In the data rows, 128 means zero.
Here are some points:
[065,112,160,170,156,143,130,182,109,158,100,138,128,136,136,123,142,147,128,078]
[110,049,168,172,176,126,110,163,083,152,180,198,122,121,133,156,180,127,149,085]
[139,075,149,153,162,192,141,108,120,117,125,151,116,091,118,118,174,121,110,078]
[107,168,058,099,070,101,072,166,098,135,143,105,070,123,138,058,106,071,132,148]
[106,103,157,126,180,152,110,144,084,135,156,134,123,211,113,139,102,167,121,106]
[127,145,154,162,119,107,150,082,142,198,129,156,120,160,146,110,103,166,097,140]
[136,148,158,143,132,079,151,198,137,127,145,155,135,144,150,218,086,122,121,165]
[122,175,153,092,105,074,155,106,147,143,196,149,150,165,121,179,112,078,124,097]
[148,233,182,077,109,013,153,078,144,090,087,056,197,000,199,208,145,095,099,141]
[158,172,114,102,089,121,054,179,108,055,056,124,121,144,122,149,116,096,150,126]
[098,136,082,144,082,216,141,043,104,164,145,119,147,064,130,075,068,130,238,059]
[128,106,119,070,116,180,097,149,138,139,143,145,115,150,102,146,141,185,083,061]
[153,081,115,137,128,114,166,121,123,155,167,174,117,118,180,176,132,142,124,130]
[195,255,030,128,120,121,112,177,145,163,209,061,088,109,124,119,120,116,149,240]
[135,115,126,144,139,145,152,133,160,150,138,115,123,090,154,160,117,134,126,141]
[087,143,091,053,112,077,171,075,168,159,159,176,162,162,119,139,162,110,185,159]
[130,177,123,133,106,131,061,142,115,081,094,144,128,117,099,133,112,099,137,151]
[159,146,202,081,160,083,096,160,148,216,242,125,211,146,135,156,184,201,226,120]
[148,175,107,094,076,133,070,180,113,064,061,139,123,138,108,155,114,098,154,132]
[203,092,131,132,172,160,101,159,053,147,155,158,117,142,123,116,123,203,095,095]
[088,155,141,144,158,133,114,125,135,097,135,104,150,121,132,131,142,130,074,108]
[132,183,110,165,117,110,110,198,146,123,042,088,131,169,162,133,107,134,113,148]
[093,154,136,146,121,124,087,094,145,111,131,101,145,128,093,125,111,108,091,107]
[199,214,050,089,044,125,176,092,180,117,136,112,131,085,063,114,115,109,158,120]
[178,118,133,146,134,182,107,124,129,087,118,213,135,078,082,122,152,107,171,130]
[101,080,076,118,158,104,152,041,151,159,117,122,129,001,140,100,223,163,108,130]
[163,190,173,086,155,077,167,080,137,137,229,127,190,137,136,199,123,148,106,097]
[093,155,136,058,077,106,123,091,128,111,115,140,147,204,135,162,134,112,114,123]
[134,057,144,149,162,185,102,111,116,124,122,145,106,099,134,091,153,134,113,074]
[122,085,168,105,255,138,146,139,123,081,164,117,098,210,105,087,099,187,147,167]
Then 28 other points, each followed by its number:
[107,147,158,104,159,150,062,136,141,155,173,113,132,200,093,121,089,131,157,109] 0
[104,114,128,172,151,175,150,117,132,158,124,105,094,105,175,095,154,165,083,103] 1
[012,119,156,102,165,153,114,051,095,139,136,057,163,108,104,126,135,066,114,061] 2
[133,132,117,179,141,149,123,118,155,114,129,115,117,022,116,122,193,145,131,151] 3
[107,131,143,107,160,113,106,105,102,115,174,107,145,161,042,133,139,112,123,110] 4
[085,153,136,085,118,108,034,114,102,080,139,152,107,104,126,163,132,108,138,126] 5
[043,026,248,171,227,241,127,116,134,109,140,140,070,255,127,098,128,189,135,135] 6
[128,110,057,082,111,072,099,130,138,099,061,144,140,250,139,066,080,098,125,235] 7
[104,139,086,155,158,127,178,115,168,176,138,069,132,014,103,091,164,142,100,172] 8
[122,234,106,159,092,170,067,143,107,050,109,138,186,053,080,146,111,058,173,153] 9
[218,135,070,108,064,116,191,090,153,165,048,059,013,184,120,055,090,170,164,214] 10
[138,104,129,178,089,176,126,169,098,207,101,052,124,117,142,159,109,124,162,119] 11
[098,132,165,116,127,105,112,151,150,113,112,119,153,185,133,196,100,128,110,113] 12
[125,138,098,169,117,150,108,111,147,132,103,116,125,117,108,126,121,157,056,158] 13
[123,145,088,113,115,106,180,100,155,169,134,124,120,084,122,147,131,103,134,180] 14
[131,082,151,110,069,086,129,154,087,131,110,152,185,176,124,134,115,149,130,156] 15
[202,053,094,056,043,255,196,088,193,123,158,179,021,137,177,078,072,116,151,243] 16
[101,039,171,229,169,128,164,113,098,065,085,241,180,005,131,068,155,073,131,085] 17
[134,170,154,086,097,079,173,092,157,139,190,137,143,169,127,164,110,084,122,088] 18
[195,093,044,127,109,102,204,070,153,153,092,156,088,147,139,084,106,150,116,191] 19
[158,164,126,166,123,076,100,197,092,076,095,147,112,115,091,106,128,074,142,173] 20
[090,159,144,112,078,133,013,104,168,021,063,071,154,138,063,078,151,091,223,141] 21
[099,085,202,174,182,151,124,147,122,162,168,114,148,109,097,123,154,128,116,065] 22
[191,169,091,078,112,144,096,174,076,068,100,211,118,130,152,201,134,166,149,147] 23
[063,113,162,116,189,235,092,167,117,247,086,110,100,044,137,068,205,000,048,062] 24
[165,101,126,140,157,137,160,110,110,197,176,130,112,042,191,126,163,164,130,085] 25
[106,144,134,109,106,078,160,131,120,122,168,148,113,187,172,139,151,087,112,145] 26
[166,241,082,120,054,149,137,120,142,118,146,163,125,098,090,114,125,093,153,148] 27
Which of these numbered points is nearest to each point below, looking only along the 6 directions in which the first points spread most? Its number follows each.
[109,134,132,211,153,156,171,139,128,140,110,085,157,079,109,126,156,120,105,126] > 1
[072,126,161,112,136,120,130,143,150,090,120,100,161,172,128,175,093,124,096,124] > 12
[147,061,215,156,195,136,098,083,116,166,148,084,141,154,106,095,160,132,107,031] > 22
[102,143,010,216,127,158,102,096,178,056,041,070,073,046,065,123,153,171,075,101] > 24
[166,060,163,158,187,178,170,161,060,142,121,163,093,116,205,152,183,176,113,093] > 22
[103,179,117,129,109,114,173,150,168,116,137,070,223,198,088,091,112,178,104,148] > 26
[120,192,136,078,136,084,183,106,117,154,192,160,120,165,125,149,109,072,178,080] > 18
[123,189,124,123,062,126,056,150,138,083,041,157,108,142,112,181,102,121,129,099] > 21
[197,141,088,121,091,129,095,180,149,114,112,159,153,117,138,168,122,072,160,109] > 23
[089,135,146,133,155,130,120,117,137,117,137,100,148,100,124,118,125,126,072,109] > 13
[180,060,102,106,048,165,104,165,136,058,159,072,091,143,118,141,115,201,102,154] > 11
[092,164,110,149,130,153,181,093,166,148,156,067,128,019,117,106,168,146,125,165] > 8
[184,097,067,116,093,082,197,066,132,132,109,156,082,128,134,082,086,129,133,215] > 19
[204,105,064,129,108,082,203,079,148,143,085,147,091,133,139,075,107,138,122,212] > 19
